x =
121,109,138,139,141,143,142,142,107
122,110,134,130,140,144,144,144,108
140,148,116,103,116,115,127,128,149
137,150,128,129,113,110,118,118,154
123,111,132,127,140,143,144,144,108
127,132,144,157,124,122,123,121,136
124,112,131,123,140,143,144,145,109
120,114,146,156,136,137,134,133,115
Rows and columns are counted from 1.
(1, 1) => 121
(5, 5) => 140
(2, 5) => 140
(4, 7) => 118
(6, 7) => 123
(7, 7) => 144
(2, 7) => 144
(6, 9) => 136
(5, 2) => 111
(2, 9) => 108
(2, 4) => 130
(8, 2) => 114
(7, 1) => 124
(6, 5) => 124
(7, 6) => 143
(4, 5) => 113
(4, 3) => 128
(6, 4) => 157
(5, 3) => 132
(4, 4) => 129
(2, 1) => 122
(8, 8) => 133

B =
119	100	132	143	132	128	123	129	106	140	141
109	146	127	133	125	125	123	125	139	134	133
122	154	125	127	127	129	127	126	147	127	126
133	128	138	151	152	136	117	140	130	136	141
147	151	132	128	135	140	130	136	147	119	120
114	150	125	131	129	126	124	125	144	132	131
118	116	133	156	156	128	112	133	122	145	150
152	110	135	133	133	141	132	137	115	124	124
Indices start at 1.
row 1 col 1	119
row 5 col 1	147
row 8 col 2	110
row 3 col 7	127
row 5 col 2	151
row 7 col 2	116
row 7 col 9	122
row 5 col 5	135
row 5 col 7	130
row 8 col 1	152
row 2 col 8	125
row 2 col 1	109
row 4 col 9	130
row 8 col 9	115
row 8 col 10	124
row 4 col 3	138
row 7 col 5	156
row 7 col 11	150
row 2 col 4	133
row 1 col 2	100
row 4 col 2	128
row 6 col 3	125
row 8 col 3	135
row 2 col 10	134
row 2 col 9	139
row 6 col 11	131
row 2 col 7	123
row 8 col 6	141
row 8 col 7	132

grid =
[[135 130 115 129 134 137]
 [136 128 109 151 133 126]
 [136 128 118 133 134 128]
 [128 134 112 137 117 120]
 [128 133 112 134 132 132]
 [126 125 108 145 130 122]
 [127 138 100 139 127 129]
 [119 119 116 136 128 109]
 [132 133 112 128 125 128]
 [118 126 120 133 116 104]]
Indices start at 1.
(1, 1) => 135
(1, 4) => 129
(10, 1) => 118
(2, 4) => 151
(2, 6) => 126
(5, 6) => 132
(3, 4) => 133
(5, 4) => 134
(4, 3) => 112
(2, 3) => 109
(5, 5) => 132
(6, 6) => 122
(4, 6) => 120
(4, 2) => 134
(3, 6) => 128
(9, 3) => 112
(5, 3) => 112
(7, 4) => 139
(8, 2) => 119
(6, 4) => 145
(3, 3) => 118
(2, 5) => 133
(1, 5) => 134

m =
126  121  118  128  131  129  129  128  129  134  137  141  130
127  127  140  129  128  128  129  129  130  137  138  138  128
130  146  155  135  136  127  124  125  125  118  121  128  129
130  124  109  124  119  125  126  129  130  134  131  127  128
128  131  139  128  127  128  130  130  130  137  136  134  128
130  145  146  126  118  124  124  126  126  130  135  136  128
130  149  154  131  124  125  123  126  126  121  130  137  129
127  118  107  124  121  126  129  129  130  131  127  129  129
129  140  154  136  146  131  126  126  125  116  118  121  128
126  117  110  125  123  128  130  129  129  129  131  137  129
129  131  130  128  128  129  131  130  130  135  133  128  128
129  135  150  135  150  135  131  127  125  114  115  118  128
126  119  114  126  128  129  130  129  128  131  135  140  130
130  135  120  124  117  125  125  127  129  134  134  130  128
127  123  127  129  131  128  129  129  130  136  138  141  129
129  131  145  133  147  136  133  130  127  115  114  115  127
Rows and columns are counted from 1.
(1, 1)	126
(11, 11)	133
(5, 6)	128
(8, 4)	124
(16, 9)	127
(6, 5)	118
(11, 3)	130
(4, 1)	130
(12, 8)	127
(2, 6)	128
(4, 12)	127
(2, 12)	138
(11, 6)	129
(15, 9)	130
(5, 13)	128
(4, 11)	131
(13, 11)	135
(10, 1)	126
(8, 3)	107
(9, 9)	125
(15, 12)	141
(11, 12)	128
(4, 6)	125
(9, 11)	118
(5, 2)	131
(2, 1)	127
(5, 8)	130
(9, 8)	126
(9, 7)	126
(11, 9)	130
(13, 1)	126
(4, 2)	124
(12, 11)	115
(1, 3)	118
(1, 9)	129
